In the rows, 128 means zero.
Families of rows that turns and mirrors carry onto each other, the same ones carrying the whole set onto itself: the rest of each named row's family, in list order
5 families of 8 rows
q_402: [137 109 140 137 127 145 112 111 184]
q_251: [135  93 108 143 124 169 114 136 158]
q_818: [134  85 115 130 115 166 109 134 153]
q_790: [136 115 141 125 139 140  98 100 134]
q_303: [132 111 116 137 113 181 151 121 155]
q_221: [146 125 141 100 118 113 147 101 134]
q_826: [136 127 115 144 123 166 152 138 156]
q_937: [138 120 140 128 122 126 114 132 182]
q_653: [137 122 111 110 110 145 146 116 107]
q_518: [136  96 140 118 130 137  95  92 155]
q_714: [135 128 121 143 137 175 141 123 147]
q_530: [144 105 115 114 100 148 168 132 145]
q_24: [144  98 139 138 126 136 119 125 183]
q_765: [141 109 123 104 112 147 154 106 108]
q_140: [143 137 127 102 113 110 139 114 129]
q_149: [130 134 125 146 130 173 143 127 150]
q_504: [140  97 128  92 103 117 109 120 138]
q_787: [137 105 110 102 111 160 141 116 110]
q_380: [136 146 137 106 116 122 146 114 134]
q_864: [139 117 135 132 140 129  97 104 147]
q_661: [143  83 114 125 115 164 111 138 159]
q_514: [138 128 136 100 112 127 141  90 129]
q_33: [136 119 116 116  97 156 169 126 150]
q_337: [138 107 141  98 109 114 117  96 151]
q_168: [141 100 126 101 114 113 103 109 132]
q_174: [142 100 145 130 140 134 105  98 150]
q_242: [139 107 134 120 141 143  96 101 131]
q_78: [140 145 136 106 125 126 148 108 133]
q_971: [148  99 126  88 106 112 116 119 146]
q_690: [142  82 119 140 123 170 127 128 161]
q_478: [139 112 101 115  97 151 158 143 138]
q_500: [142 118 115 112 100 145 163 144 159]
q_361: [146  89 136  99 114 114 113 101 143]
q_648: [134  90 121 135 111 166 127 129 178]
q_160: [142 108 130 137 126 131 105 134 179]
q_588: [140 112 115 113  92 145 157 148 157]
q_399: [139 115 124 142 122 170 161 127 154]
q_991: [135 109 113 107 109 160 140 117 106]
q_608: [134 109 117  96  97 147 155 106 125]
q_982: [145 122 138 129 131 129 116 127 182]

The rest of the family of q_478: q_251, q_826, q_653, q_140, q_864, q_168, q_160
The rest of the family of q_337: q_402, q_303, q_518, q_514, q_33, q_648, q_608
The rest of the family of q_221: q_530, q_24, q_765, q_174, q_690, q_361, q_399
The rest of the family of q_242: q_714, q_787, q_661, q_78, q_971, q_500, q_982

